In the rows, 128 means zero.
Rotation paths and how fast each direction turns (degrees a step):
Each turn is a multiple of 5 degrees from 10 to 175, or 0.
Each row of a path follows its step; steps can be skipped.
Rotation 1:
step 4: [133 131 126 127 128 120 120 121 129 133 124 130 119 139 114 129 119 123
 138 130 134 110 135 120 127 134 127 120 126 129 125 129 131 128 126 118
 129 122 123 121 123 137 126 135]
step 9: [126 129 131 132 132 131 128 124 127 133 127 124 120 122 109 122 123 136
 137 121 128 134 127 141 136 137 137 123 133 133 129 137 131 121 129 118
 127 129 124 120 127 136 132 134]
step 18: [133 127 127 141 126 131 131 122 135 121 132 134 127 128 117 129 129 131
 133 132 130 114 118 117 128 129 126 118 121 132 122 127 126 134 126 123
 119 124 119 121 118 136 137 129]
step 20: [129 125 121 132 135 129 123 124 140 135 120 125 121 131 109 131 124 132
 125 125 141 130 123 131 135 132 123 119 126 123 133 136 130 123 127 121
 117 128 127 121 124 140 130 131]
step 24: [129 130 128 137 132 128 123 125 124 126 136 128 127 126 123 116 124 122
 142 120 120 118 137 141 135 129 128 124 134 134 127 126 123 127 124 119
 132 134 116 122 124 125 134 121]
step 25: [124 119 128 132 134 131 134 126 130 135 142 129 113 132 122 122 129 132
 131 125 131 128 131 148 131 128 125 118 129 132 130 117 122 118 129 131
 124 127 120 121 135 129 131 132]
step 26: [138 128 127 134 132 134 130 128 121 130 143 132 131 123 117 126 126 128
 136 127 130 127 122 130 124 134 139 115 129 123 120 119 130 128 129 125
 122 131 118 120 136 137 139 130]
step 27: [135 125 123 124 133 129 129 120 125 138 130 127 128 127 123 123 128 125
 136 115 129 111 127 137 123 129 133 117 139 135 120 123 138 122 126 129
 138 125 118 124 124 129 129 132]
step 28: [134 120 133 129 135 135 132 119 132 141 132 122 123 136 131 129 137 130
 132 123 141 127 121 132 129 128 127 115 124 129 127 127 137 112 124 130
 122 125 129 117 128 137 133 128]
[128 126 130 127 129 127 128 126 128 125 132 128 126 125 128 125 132 131
 127 131 128 130 130 129 131 129 126 129 125 133 128 129 130 128 131 131
 125 129 128 126 127 126 129 127]  95
[130 131 128 130 130 128 126 127 127 128 130 128 132 126 128 127 126 128
 133 130 126 129 124 127 125 128 127 131 127 127 128 127 128 128 129 129
 130 132 131 129 127 128 132 124]  140
Rotation 2:
step 3: [126 120 126 130 123 132 127 121 122 127 128 124 141 136 121 120 131 142
 123 121 126 130 132 116 123 128 138 129 138 124 120 123 128 131 130 113
 137 126 123 135 128 143 133 125]
step 4: [129 119 129 137 131 127 121 132 128 124 130 122 133 126 129 125 127 120
 117 114 123 116 132 135 137 118 134 125 123 114 133 129 123 124 130 121
 137 125 140 138 133 137 137 132]
step 5: [135 127 130 131 135 126 125 134 135 137 136 129 136 127 124 123 124 128
 132 116 132 130 138 141 115 129 139 119 132 121 122 133 129 131 141 119
 122 114 128 125 136 129 124 124]
step 8: [130 122 114 133 126 117 131 126 135 126 119 121 125 125 118 121 124 127
 130 116 133 113 127 128 125 121 131 117 124 123 131 130 130 121 132 118
 130 123 129 142 131 143 135 135]
step 11: [136 136 126 132 134 124 133 134 120 128 126 121 139 124 120 128 127 127
 112 112 131 126 136 137 131 131 130 122 131 128 136 124 132 132 129 111
 130 114 123 125 137 124 127 131]
step 12: [134 136 113 132 130 123 128 122 135 121 131 123 134 133 126 115 130 135
 133 113 139 128 126 142 126 135 129 126 127 125 122 122 123 123 136 128
 126 128 126 135 126 145 133 134]
step 16: [134 124 120 141 130 128 125 130 123 120 138 123 142 127 131 123 132 126
 120 121 126 126 129 143 136 139 134 126 136 121 129 125 115 128 125 130
 134 130 129 141 124 140 132 130]
step 27: [126 124 125 134 134 120 132 129 124 134 121 121 120 117 127 116 129 118
 113 120 127 135 129 131 132 130 128 133 141 127 130 130 142 124 132 114
 138 124 126 133 135 125 129 134]
step 30: [141 128 139 125 131 119 132 118 126 136 131 137 131 128 127 112 123 119
 126 121 129 130 140 123 125 131 132 126 120 129 124 131 121 126 132 109
 121 122 127 135 131 122 131 127]
[127 130 128 127 124 131 127 128 125 130 130 128 132 129 127 129 126 128
 129 128 127 131 130 126 126 130 131 125 129 129 130 130 131 132 127 124
 126 127 127 127 129 128 127 126]  175
[127 129 125 127 130 127 123 127 127 128 126 130 129 128 127 131 130 130
 131 126 131 125 132 130 130 129 130 129 128 128 128 129 129 130 124 129
 129 124 125 129 126 128 128 131]  10
[127 124 132 128 130 127 128 130 125 127 131 129 130 126 126 128 126 133
 127 128 129 124 129 128 124 131 128 128 130 130 127 127 126 127 129 129
 127 128 124 127 128 127 126 128]  170
[131 134 130 126 127 124 128 128 125 132 128 131 127 130 128 126 128 130
 131 127 131 128 127 128 128 127 126 128 126 128 132 129 128 127 130 128
 127 131 127 126 127 130 128 130]  60
[128 128 127 130 126 130 126 128 131 129 131 127 132 129 130 128 132 127
 129 127 129 129 129 124 126 129 127 132 128 131 128 126 130 127 132 131
 130 130 125 129 128 128 130 131]  115
[126 127 130 125 129 129 127 125 129 130 131 128 128 130 127 128 129 128
 124 129 127 128 127 129 131 127 131 128 128 129 132 125 126 130 126 133
 129 128 128 127 127 133 129 125]  115
Rotation 3:
step 4: [118 124 134 132 135 134 132 130 127 126 127 127 124 123 123 124 135 120
 134 133 119 134 124 115 135 127 132 140 129 139 128 122 133 144 133 136
 133 134 129 130 130 132 113 132]
step 5: [122 123 137 135 119 138 126 128 123 127 115 121 112 135 130 129 130 123
 129 130 131 128 123 120 125 108 125 130 124 132 122 118 132 135 130 124
 133 129 128 129 121 120 123 123]
step 6: [115 125 123 131 125 139 115 133 127 130 114 126 116 127 132 125 133 116
 118 124 119 123 130 130 129 126 117 123 131 129 126 118 129 132 122 119
 118 127 132 127 139 129 130 133]
step 10: [122 123 118 122 143 128 138 118 129 136 130 145 126 132 126 134 128 130
 118 120 126 132 128 134 134 132 127 126 124 127 123 136 124 131 131 117
 112 130 123 123 135 129 128 132]
step 12: [138 134 118 126 121 116 143 128 133 134 120 139 121 130 126 119 128 130
 125 123 133 134 120 129 129 122 126 133 123 127 124 125 135 136 118 133
 138 133 128 119 131 116 123 132]
step 18: [132 134 131 130 127 137 129 128 118 138 131 137 128 125 126 126 131 138
 125 130 123 117 129 119 134 117 123 116 129 126 135 137 129 119 143 128
 131 129 138 130 134 132 121 120]
step 19: [125 129 128 127 122 120 129 131 120 126 128 133 136 114 130 114 129 133
 120 126 118 128 119 120 123 117 120 127 124 129 138 127 118 135 132 132
 139 133 125 135 131 141 125 128]
step 25: [119 114 125 135 127 134 120 116 129 139 125 133 121 116 132 130 129 127
 123 132 127 115 134 126 132 120 124 126 136 133 119 126 133 132 122 122
 126 123 131 118 138 122 133 134]
step 30: [137 135 118 128 132 120 145 133 128 133 124 131 120 131 117 130 121 132
 129 136 129 147 118 127 125 125 129 136 122 121 130 134 138 138 134 130
 127 138 128 127 133 130 128 126]
[131 131 129 132 126 128 128 131 128 129 127 129 126 130 128 129 128 128
 128 131 132 127 127 128 127 128 128 126 126 125 130 127 130 131 130 130
 125 125 134 129 126 126 129 126]  115
[128 129 129 128 128 128 131 129 124 127 125 128 131 127 124 128 129 128
 127 127 126 125 126 130 126 127 132 130 129 124 127 123 130 128 126 125
 129 130 127 129 126 127 130 128]  100
[129 134 128 126 132 130 129 129 131 129 127 129 127 129 127 127 131 127
 123 128 128 130 129 129 135 127 129 127 130 128 129 127 128 127 127 128
 129 127 129 129 128 127 125 129]  175
[129 130 127 128 128 127 125 125 130 127 127 126 128 130 127 125 131 129
 127 129 129 133 125 126 125 124 128 130 126 128 130 129 126 131 127 128
 133 128 128 128 128 127 131 125]  100
[128 127 126 132 129 130 129 124 129 127 125 131 127 132 130 129 124 128
 129 128 129 126 128 127 130 129 129 127 129 126 132 127 128 126 129 126
 131 128 124 127 126 130 127 127]  140
